The same turns and mirrors carry the whole set onto itself, and each row onto the other rows of its family. Which rows share a family with each named row? Give them in list order.
These 30 rows form 5 families of 6 rows each.
gobo: -0.418	-2.907	0.418	0.995	-1.336	0.097	-2.576	-3.862	-1.557	-0.079	-0.137	1.712	0.550	1.639	-4.632	-3.138	1.113	-2.262	0.476	1.376	-0.134	-1.513	0.809	0.050	-1.544	-0.064	0.990	-0.848	2.906	-1.163	1.127	-1.097	1.217	0.868	1.849	-1.456	-2.611	-0.879	0.746
patu: -0.357	0.671	1.583	1.900	-2.183	1.333	0.034	-3.540	-0.333	-1.754	2.552	-0.280	-1.604	2.773	1.403	-1.943	-3.524	-2.610	-0.404	0.796	-3.750	0.866	-0.504	1.366	1.992	-0.241	-0.897	-2.719	0.936	3.737	0.107	-0.839	0.388	-0.990	1.381	-1.102	-2.849	-1.999	-1.215
zenin: 0.325	-3.368	-1.951	-1.641	-0.393	0.489	-1.341	-1.167	1.359	-1.183	0.716	0.150	-0.777	-0.513	-2.681	-1.910	1.211	-1.493	-0.607	1.349	-2.291	0.226	1.336	0.974	2.020	-0.722	-1.929	-0.198	-0.561	2.744	-1.823	-0.923	-0.806	0.331	-1.468	1.186	2.166	0.634	-3.302
Rusep: 0.141	-2.145	0.637	2.013	-0.934	-0.398	-1.477	-3.508	-1.756	-0.833	1.487	-2.424	-0.634	-1.544	-0.975	-2.390	2.356	1.449	-0.692	-0.493	0.772	-0.157	0.432	2.230	0.545	0.038	-0.596	0.032	-0.130	2.135	1.983	-1.631	-1.012	-0.470	-0.946	1.504	-0.429	-1.768	0.784
fifo: 0.458	1.366	-0.160	2.192	-1.796	2.163	-0.569	-3.297	-0.652	-1.016	3.727	-0.531	-1.579	2.330	1.655	-2.120	-3.434	-2.214	-1.906	0.212	-2.610	1.519	-0.767	1.717	1.056	0.252	-1.604	-1.703	-0.599	3.327	1.133	-1.062	1.064	-0.970	1.928	-2.042	-1.854	-0.876	-0.873
Femes: 1.047	-2.190	1.346	-2.465	-1.089	1.191	-2.590	-2.790	-0.149	-1.762	1.759	0.529	-0.533	4.423	-0.782	-1.165	-0.071	-2.750	-3.433	0.812	-1.024	0.872	0.230	1.666	-0.605	2.643	0.461	-0.699	0.268	2.868	-1.516	-0.086	1.842	2.612	2.179	-1.968	-2.119	-0.363	-1.787
Zemi: -1.952	0.696	-3.033	0.387	-2.068	1.588	-1.162	-1.317	-0.303	-0.006	1.356	1.424	0.665	3.308	-1.964	-2.201	-1.588	-2.321	1.402	2.379	-1.064	0.918	1.383	0.116	0.984	-1.052	-1.054	-0.463	-0.325	-0.100	0.581	-1.219	-0.503	-0.996	2.159	-2.343	0.881	2.372	-0.979
soza: 0.549	-1.798	-1.221	1.910	-0.841	1.752	-1.511	-4.173	-0.659	1.221	2.409	-1.716	-1.324	-0.252	-0.234	-2.255	0.116	1.335	-2.094	-0.831	-0.234	0.927	-1.176	1.867	-0.944	0.618	-1.030	0.715	-1.380	1.591	2.448	-1.283	-0.749	0.131	-0.882	-0.267	0.446	-2.104	0.371
vipu: -2.581	-0.957	-1.772	-0.137	-2.026	0.009	-1.603	-0.370	-0.149	-0.555	1.335	1.182	0.116	2.940	-2.956	-2.108	-1.488	-2.517	3.099	3.375	-2.562	-0.006	1.636	-0.063	1.169	-1.900	-1.157	-0.403	1.930	0.418	0.173	-1.824	-0.132	-1.741	1.452	-0.767	0.412	0.575	-1.558
kikoz: 1.240	-2.825	-2.837	-1.994	0.222	1.471	-2.627	-1.080	1.271	-1.133	1.793	-0.183	-0.455	0.289	-2.001	-1.607	1.163	-1.378	-2.212	0.810	-1.562	1.030	0.915	1.017	1.211	0.222	-2.158	0.630	-1.473	2.406	-1.560	-0.915	0.353	1.471	-0.239	-0.532	2.000	1.103	-3.084
bonon: -0.304	-2.304	0.998	3.336	-0.437	0.281	-1.408	-3.652	-1.031	0.548	1.895	-1.169	-2.230	-1.205	-0.958	-2.803	0.725	0.465	-1.189	0.155	-1.155	-0.725	-0.596	1.865	-0.833	-0.332	-1.050	0.234	0.414	1.657	2.742	-1.725	-0.321	-1.326	-1.626	1.196	-0.272	-2.344	0.435
zez: 0.218	0.344	-0.310	1.708	-2.891	3.264	-0.709	-2.910	-0.197	-0.812	3.037	-0.772	-1.505	1.710	0.236	-1.016	-5.016	-1.759	0.042	1.501	-3.521	1.025	-0.560	1.896	1.998	0.903	-0.090	-2.289	0.614	3.863	0.430	0.004	0.217	-0.751	1.551	-1.481	-1.951	-1.001	-1.438
Zakep: 0.262	-2.986	-0.139	2.166	-0.820	0.786	-1.012	-4.248	-0.545	0.877	1.170	-1.540	-1.549	-1.671	-1.452	-2.319	1.071	1.122	-1.131	-0.445	-1.087	-0.344	-0.962	1.348	0.069	-0.364	-0.863	0.202	-0.354	1.639	1.992	-1.210	-1.258	-0.007	-2.292	1.050	0.318	-2.342	-0.012
bonu: 0.367	-2.478	0.557	0.816	-2.307	-0.471	-2.068	-4.231	-2.886	-0.929	0.551	0.094	1.378	0.567	-4.029	-2.339	1.937	-1.220	0.373	0.393	1.077	-1.141	1.430	0.976	0.183	0.015	0.870	-0.995	1.919	0.011	1.337	-0.834	1.451	1.449	2.048	-0.863	-3.589	-0.906	1.531
Tiguv: -2.609	-0.428	-2.824	0.449	-2.798	1.807	-1.673	-0.254	-0.351	-0.753	1.422	0.032	0.606	1.692	-2.017	-0.700	-2.278	-1.681	1.513	3.426	-2.461	1.083	0.570	0.022	1.535	-1.198	-0.651	-0.619	1.124	0.542	0.465	-1.082	-1.266	-1.546	0.767	-1.458	0.358	2.179	-2.417
vam: 0.174	1.285	0.688	1.431	-2.813	1.938	-1.145	-3.154	-1.157	-2.354	2.725	-1.751	-0.646	1.907	0.294	-2.281	-2.760	-1.545	0.970	1.536	-3.307	0.444	-0.433	2.148	3.943	-0.095	-0.521	-2.456	0.519	4.056	0.214	-1.232	0.824	-0.638	2.305	-0.927	-2.633	-2.228	-0.702
kema: 1.073	-3.917	-1.278	-2.120	0.356	-0.081	-1.962	-1.156	1.876	-1.686	1.087	-0.448	-1.698	-0.308	-2.286	-2.376	1.563	-1.470	-1.111	1.767	-2.263	-0.501	0.741	1.782	0.910	0.588	-1.461	-0.379	0.251	2.836	-1.919	-0.917	-0.385	-0.657	-0.715	1.029	1.838	-0.571	-3.567
guf: 0.430	-3.162	0.059	1.823	-1.705	0.591	-2.020	-4.197	-1.808	0.050	0.359	1.047	0.729	0.966	-3.132	-1.207	0.020	-1.267	-0.376	0.093	1.029	0.077	1.709	-0.214	-1.944	0.845	1.176	-1.214	2.316	-0.932	0.940	0.233	0.766	1.563	1.509	-2.285	-3.386	0.003	1.148
sefop: 1.034	-2.544	2.362	-0.784	-1.505	1.885	-2.506	-2.751	-0.652	-1.403	1.686	0.618	-0.903	3.202	-1.162	0.184	-1.670	-2.382	-1.851	1.131	-1.950	0.542	1.629	1.095	0.723	2.293	1.032	-1.100	1.129	3.199	-1.911	1.029	2.383	3.068	1.481	-1.729	-3.093	-0.181	-1.256
nubu: 0.626	-2.839	-1.981	-1.803	-0.613	-0.500	-2.062	-0.899	0.505	-2.866	1.118	-1.828	0.335	-1.042	-2.051	-2.090	2.511	-0.521	-0.385	1.348	-1.035	0.392	1.196	1.705	2.640	-0.329	-1.703	-0.599	-0.166	2.776	-1.496	-1.568	-0.903	-0.499	-0.266	1.109	1.229	-0.063	-2.983
Lofel: 0.822	-2.873	3.330	-0.962	-0.410	1.239	-3.262	-2.703	0.028	-1.899	1.187	0.495	-1.114	3.594	-1.468	-1.609	0.036	-2.936	-2.111	1.650	-3.147	-0.024	0.982	1.457	0.518	1.847	0.235	-1.087	1.335	3.345	-2.607	-0.457	2.690	2.215	0.946	-0.476	-2.268	-2.199	-1.660
Mep: -0.667	-3.501	0.571	0.531	-1.890	0.055	-2.137	-4.353	-2.052	0.152	0.097	0.690	0.622	1.234	-3.923	-2.141	1.064	-1.040	-0.035	0.374	0.026	-1.152	-0.297	-0.498	-1.215	-0.571	1.012	-0.080	2.707	-0.877	2.147	-1.071	0.616	2.061	0.751	-1.390	-3.247	-1.209	0.748
pog: 0.065	0.454	0.658	2.636	-1.575	1.883	-0.744	-3.581	0.054	-0.863	2.719	-0.627	-2.158	2.252	0.527	-2.875	-3.883	-1.774	1.060	1.221	-3.854	0.298	-0.639	1.730	1.635	-0.032	-0.844	-2.334	1.198	3.326	0.620	-1.323	0.441	-1.769	1.609	-0.962	-1.781	-3.263	-0.511
kegum: 0.289	-3.551	-2.360	-1.298	0.088	1.242	-2.442	-0.607	1.520	-2.259	0.691	-0.895	-0.433	-1.328	-1.713	-1.546	1.079	-0.577	-1.698	1.349	-0.914	0.929	0.223	0.889	0.558	0.690	-1.037	-0.349	0.453	2.296	-1.064	-0.863	-1.823	-0.019	-0.763	0.134	1.605	1.375	-3.688
Lar: 0.375	-2.995	2.972	-1.915	-1.531	0.799	-2.277	-3.530	-0.490	-2.181	0.746	0.703	-0.321	3.869	-1.476	-1.321	-0.081	-2.955	-2.469	0.710	-2.039	0.144	0.157	1.082	-0.075	1.784	0.968	-1.748	1.902	3.104	-1.727	-0.193	1.633	2.708	1.417	-1.019	-3.627	-1.940	-1.680
mal: -2.440	0.345	-1.825	0.318	-2.274	0.658	-0.118	-1.223	0.071	-0.993	0.917	1.485	0.057	2.663	-1.886	-2.243	-2.130	-2.762	2.828	2.436	-2.308	0.217	1.471	-0.086	2.176	-1.992	-1.118	-1.439	0.948	1.210	-0.003	-1.215	-1.092	-1.573	1.288	-0.967	0.344	1.544	-1.537
Nota: -2.594	0.248	-1.958	-0.353	-3.036	0.710	-1.523	-0.363	-1.015	-1.848	1.262	-0.707	1.703	2.279	-2.257	-2.183	-0.732	-1.426	3.104	3.165	-1.808	0.651	1.201	0.895	3.240	-1.695	-1.031	-1.013	0.897	1.789	0.019	-2.026	-0.946	-1.389	1.744	-0.294	0.277	0.488	-1.479
Rop: -0.328	-2.308	-1.312	0.213	-1.841	0.315	-2.443	-3.622	-1.934	0.469	1.539	0.736	0.952	2.181	-3.211	-1.744	0.375	-1.311	-0.860	0.451	0.617	0.004	-0.110	-0.225	-1.866	-0.325	0.197	0.403	1.617	-1.568	2.369	-1.102	1.299	1.705	2.169	-3.046	-2.829	0.053	0.659
dori: 0.083	-2.915	0.136	3.216	-0.285	1.206	-1.811	-3.237	-1.030	-0.050	1.552	-1.555	-0.966	-1.748	-0.459	-1.540	0.514	0.753	-2.296	-1.107	0.424	1.331	0.182	0.991	-1.704	0.414	-0.795	-0.130	0.581	1.801	2.033	-0.995	-1.237	-0.012	-1.545	0.569	-0.456	-1.042	0.152
Nupuv: 0.793	-1.765	3.156	-1.032	-2.307	0.920	-2.622	-3.225	-1.720	-2.424	1.313	-0.351	0.288	3.358	-1.795	-1.110	0.665	-2.180	-1.294	1.402	-1.751	-0.094	1.346	2.265	2.241	2.013	1.136	-1.539	0.604	3.395	-2.190	-0.085	2.521	2.527	1.811	-0.591	-3.363	-1.619	-0.584

The rest of the family of nubu: Rusep, bonu, vam, Nota, Nupuv
The rest of the family of soza: fifo, Femes, Zemi, kikoz, Rop
The rest of the family of kegum: zez, Tiguv, guf, sefop, dori
The rest of the family of mal: patu, zenin, Zakep, Mep, Lar

